Each row is where one point has got to under a steady rotation. How many ticks took it there?
The counts run from 0 to 176.
[124  84  84 129 194 177 119  99 124 117  88  97 141 117 115  99 159  87
 147 153 123 150 127 130  81 145 122 146 103 162 153 151 111 118 136 133
  94 132 117 158  98 119] -> 112
[145 115 128 129 123 119 154 146 132 128  98 179 148 117 159 101 168  49
 156 144 155 114 151 122 101  95  89 153 118 139 138 137 117 126 119 125
  87 130 168  95  82 141] -> 107
[106  78 171 130 118 144 101 146 136 166 133 111 152 153  94 105 111 116
 162 110 130 160  90 183 138 127 136 104 115 139 123 110 167 119 166  68
 160 161 162 103 124 145] -> 57
[129 102 148 185 155 152 116 130  94 131 111 155  86 132 123 100 133 108
 153 154 135 128 109 144 142 195 126 147  86 160 175 147 158  90 160  96
 106 116 105 130 118 112] -> 139
[119  92 112 160 160 186 139 130 122 116  92 117 144 135 141  92 146  96
 155 143 148 135 118 134 106 124  86 133 102 164 177 130 132  97 153  93
  77 145 107 139  70 143] -> 122
[141 122 167 172 136 104 110 170  82 151 163 165  97 140 154 124 162  62
 124 111 164 112 112 156 146 134 125 129 109 155 164 111 139 105 141 123
 103 100 113 117 155 108] -> 25
[104 153 145 123 114 153 133 101  57 114 125 161 155  92 189 119 148 134
 110 173 120 125 151 148 120 105 126 188  96 131 153  90 131 105 150 110
 131  93 113 124 122 113] -> 144
[166 132 160 168 126 132 122 135  92 108 126 115 117 125 157 141 159 130
 113  91 111 159 132 183 150 135 144 124  94 149 157  91 171 148 173 113
 178 120 118 180 156 118] -> 167
[110 155 130 128 132 143 134 132  60  89 136 169 120  88 184 128 155  94
 117 146 107 116 134 145  78 106 128 186 112 119 145 100  97 119 150 124
 116  72 116 146 117 122] -> 5
[158 113 161 194 133 137 132 160  94 112 127 166  88 146 151 115 139 108
 142 117 146 124 125 154 157 152  95 142  88 162 181 117 166 120 173  85
 117 128 103 129 131 124] -> 148
[ 97 151 137 143 114 141 143 100  62 131  83 155 156 127 177 114 155 147
 107 172 113 127 146 155 142 142 143 184  97 134 138 102 140  95 139 113
 148 109 137 133 102  78] -> 143
[ 85 103 150 143 142 155  81 102  89 140 115  98 144 114 125 125 123 152
 121 159 108 158 107 181 127 135 158 131  90 152 140  88 170 127 154 114
 179 113 125 160 143 118] -> 169
[120 114 162 118 109 105 107 141 141 198 123 133 178 161 144 119 154  80
 123  98 143 134 140 173 166  99 138 119 118 142 108 102 155 148 115 146
 179 136 194 101 133 100] -> 59
[132 125 160  90  90 104 110 128 111 177 126 150 159 126 142 133 149  96
 130 124 119 133 148 176 154 121 157 149 116 116  87 111 154 134 122 129
 188 127 194 104 144  96] -> 60
[183  91 107 125 159 145 129 126 152 127  66  97 149 138 119 140 166  64
 133  99 103 167 142 128 118 150 133 124 117 147 126 151 141 166 134 153
 138 141 169 161  97 108] -> 93
[108  90 123 187 162 160 119 136 106 134  84 147 135 155 127  97 145 108
 146 155 142 135 100 140 139 170 108 142 103 178 175 147 151  88 155 116
  92 133 112 135  88 110] -> 131
[ 80 132 127 139 147 138 126 120  73 157 128 119 177 135 182 122 160 130
  80 134 125 155 128 169 104  97 126 142 109 152 153  85 113 106 141 136
 153  91 107 147 115  97] -> 21
[108  95 156 128 160 160  86 124 108 162 168  79 155 127 131 112 147 126
 125 104 127 182 109 187 123 101 132 110 110 157 141  96 149 116 165  85
 149 141 107 142 154 143] -> 47
[167 119 164 194 150 106 110 153  83 137 118 155  96 139 145 121 146 103
 136 118 144 127 116 163 175 169 145 130  96 164 169 125 172 133 145 135
 138 109 123 147 164  95] -> 157
[163  97 101 118 146 148 134 111 155 142  81  93 180 137 127 128 167  86
 126  93 112 167 145 154 117 111 137 114 108 148 118 129 146 171 129 142
 152 158 168 154  92 118] -> 85
[ 91 144 139 152 111 156 142  99  77 125  92 134 161 149 164 112 139 157
  99 133 105 152 132 164 147 145 133 162  84 151 145  95 158 109 164 100
 161 126 122 147 112  90] -> 151
[ 83 111 181 136 131 127 102 149  96 158 147 132 160 120 145 120 125 122
 145 162 147 133 104 173 116  65 116 115 100 160 164  74 159 128 143 111
 163 107 139 108 138 148] -> 171
[139 104 151 116 135 174  91 111  88 133 166  91 120 113 132 125 133 124
 123 101  95 175 112 192 125 133 154 140 104 134 131 100 154 120 173  74
 160 128 104 155 166 129] -> 46
[107  92 106  89 160 157 127 105 141 141 108 108 190  97 149 113 152  89
 149 159 139 149 134 136  63  72 110 132 116 133 130 130 114 144 125 129
 113 135 159 126  82 145] -> 96
[106 123 168 142 121 118 118 171  72 135 174 177 112 115 165 110 135  80
 137 130 153 111 104 170 119 106 112 142 121 129 156  95 117  98 155  95
 112  85 105 101 142 134] -> 24
[ 73 139 147 137 145 136 102 101  65 147 134 133 163  93 171 109 145 140
 117 191 147 126 143 166 138 102 138 159  98 158 154  91 140 119 124 136
 136  82 124 130 153 116] -> 153
[142 108 139 162 178 146  96 133  81 130 140 139  91 109 137 107 156  90
 147 172 155 124 121 135 124 149 126 157  94 168 183 136 146 108 139 120
  78 103  91 138 147 115] -> 138
[155 121 185 159 128  85  91 160  87 141 136 170  90 128 139 131 132  85
 141 135 136 102 120 168 175 156 152 135  98 150 133 115 169 139 142 135
 155 107 143 119 166 105] -> 165
[128 125 186 158 118  94 101 160  99 147 153 171 110 118 164 117 146  96
 147 153 162 101 122 155 160 105 123 128 103 156 162 107 156 131 131 128
 134 100 140 105 166 130] -> 164
[107 139 119 173 130 132 141 111  90 146  72 144 170 160 167 110 171 133
  99 144 134 141 142 149 162 145 130 160  90 168 150 113 150 107 133 148
 136 115 130 140 102  71] -> 142
[133 119 149 193 120 154 152 152 101 111  87 150 113 159 139 107 136 114
 142 134 126 138 111 158 156 174 101 135  93 168 172 131 159  93 176  86
 115 131 117 137  94 115] -> 140
[137 135 135 165 128 150 125 129  85 130 133 119 145 165 162 128 159 124
  89  80 110 166 121 188 141 140 127 137 102 154 151  89 141 115 175 112
 149 117 100 178 138  94] -> 28
[101 113 136 178 123 155 157 132 107 122  63 162 147 165 139  93 138 123
 138 154 129 124 124 136 145 166 111 154  98 154 153 135 148  91 165  94
 113 140 132 118  67 102] -> 132
[125  98 127  68 136 154 125 122 138 128 129 124 164  83 135 115 142  77
 161 156 140 140 145 134  66  67 118 136 129 117 103 121 120 150 130 116
 127 133 172 107 109 160] -> 88
[ 49 113 141 128 136 149  88 110  66 154 134 116 161 142 146 103 136 141
 106 146 115 151 109 182 110 137 143 144 101 138 127  97 126  82 147 105
 157  93 118 142 132  98] -> 30
[140 105  99 124 186 178 111 101  94 108  95 116 109 101 119 117 151  84
 137 165 103 141 125 122  93 172 132 163 107 138 145 154 119 113 139 121
  87 123 104 163 117 106] -> 120
[122 115 117 203 148 119 133 155 103 137  82 133 138 186 150 118 166 104
 111 109 129 137 108 147 131 146 110 129 100 176 172 106 129 109 149 150
 128 116 127 161  88  82] -> 10
[170 115 154  96 138 158  94 123 110 123 175  98 120  91 141 140 150  97
 121  92 114 169 134 180 123 119 156 136 115 118 119  96 155 155 162  83
 158 129 119 151 173 146] -> 54
[145 144 108 128 158 136 127 105  73 117 105 149 119 100 168 129 174  83
 112 171 127 113 163 123 119 157 141 199 111 135 138 140 119 117 118 149
 106  95 113 144 128  90] -> 127
[ 94 138 128 158 109 145 134 125  79 117 110 118 171 166 175 121 153 132
  94 101 100 161 117 180 124 131 123 146  99 146 140  88 118 100 167  99
 154 106 110 164  96  96] -> 20
